Rotation paths and how fast each direction turns (degrees per step)
Each turn is a multiple of 5 degrees from 10 to 175, or 0.
Each row of a path follows its step; steps can be skipped.
Rotation 1:
step 0: [ -2  16   1 -13   0  10  -2  -8  -4   4  13  -4  -1  -5   7   0  10   6
   7  -6 -16 -11  12   0 -12  -7 -10   5  10  11   8  16   0  -1  -9  10
   5 -21   3]
step 2: [ 11   3   9  -1 -10 -24   0  -1  -6   0   7  -6 -10   9  -1   0   7   4
  -6   3  -7  -8  -5  -5  21  12   8   6  -5 -16  -7   8  11   8 -16  -6
  13   1   1]
step 3: [  2   0   9  -2   4   4   0   0   3 -12   1   6   6  14 -28  -3   5   1
   0  -4   5 -14 -10   3   1   5 -22  10 -21   2  -2   3  -5  16  -6   0
  -6   7   3]
step 6: [ -9  -4 -16  -3  14  -3  -1 -11  -7   9  -8  10  11   3 -10  10  -2  -7
  -9   4 -10   1   2  -9   7   9  14   3  17  -7   2  16  -2  10  -7   3
   5  19  -7]
step 7: [  8   4   3   5  15  -3  -9  -6 -15   3   2   9   7  -6  13  -1   2  -8
  11  -9  -2 -12   3 -16   4 -11  -7  -9  -9  -7 -18   7  -6  24   4  -1
   4   0   5]
step 10: [  7  -7  -1 -11  14   2  12  13   5  -4 -19   7   4  -4 -15 -11   9  18
  -2   4  11   4   3 -17   8 -16  12   4   0  12   4   3   5   0  -2   7
   2   7   2]
step 13: [ -6  -5  13   4   4  -2   1   4   6   1  16  18   8   3   6 -22  -8   1
  -2   4 -16  -7   0   1 -14   6  19   8   8  -2   6   6  -5  -7  -6 -15
   6  -5 -10]
step 14: [ 13   9  11   8 -10   4   1  -3  15  -1   1  -2   5   4   5   0   4  15
  13 -17  11  -9   3  -3   9  -6   6   1  -3  -3  12  14   0   2  -5 -12
  24  11  -2]
step 16: [  1  -9  -6   9 -11   8  16 -14   1  -1  16   5  -3   9   2   3  -1  10
 -18   8  -9   2  -4   1   2   0 -15  -9  -6  18  -2  -8  19   6  -9   4
   4  -4   9]
step 17: [  4 -19 -12  -2   4  16   2   9  15   5  -4   5  12  19  -5   4  -2   9
   2   7 -15  -6  14  -4  -2   6  -6  -6   1   5   2 -12 -22  -5   6   0
   1  -3  -3]
Speeds:
[-1  7  5  3  3  1  0 -5  1 -2  4 -3  1  0 -1  3  0 -2 -1 -1  0  3 -4 -1
 -3 -5 -1 -4 -1  0 -1  1 -2 -2  4  7 -2 -4  3]  95
[-2  0  1  0 -3 -4 -1  2  8 -5 -3 -1  0  1 -3 -4  0  3 -2 -1  1  3 -2  1
  7 -2 -4 -4  0  3  2 -1  3  5  1 -1 -4 -2  0]  60
[ 1 -1  1  3 -2  4 -5  0 -4  3 -4 -4  0 -1  1 -2  7  3  3 -2 -1 -3 -1 -3
  1  0 -5 -4 -3  3  1  1  2 -1  0 -2  4 -2  5]  155
[-3 -1 -2 -4 -1 -6 -1 -2 -1  5  0  3  8  0 -3  3  3 -2  3  3 -1  0  4  2
  0 -6 -2 -5  5  2  1 -1  0 -2 -1 -3 -1 -3  0]  60
[ 0  0  1  1 -2  1 -3 -3 -1 -7 -4  0  4  1  0 -1  1  1  4 -1 -1  1  3 -2
 -1 -5  0  6  1  0  1 -5 -6  5 -5  4  3  1  0]  100
[ 3 -2  1 -2 -3 -2 -2 -2  3 -2 -5 -1  2  0  5  6  6 -2 -4  1  1  3  1 -2
 -2 -3  4  4  0  2  0  7  4  0  2  0 -1  3  0]  80
[ 5 -4  1  7  3  2  5 -2  4 -3 -1  1  4 -1  3  1 -2  2 -1 -1  0  2  1  0
 -4  0  1 -7  1  1  0 -4  1 -3 -2 -5  3  2 -1]  10
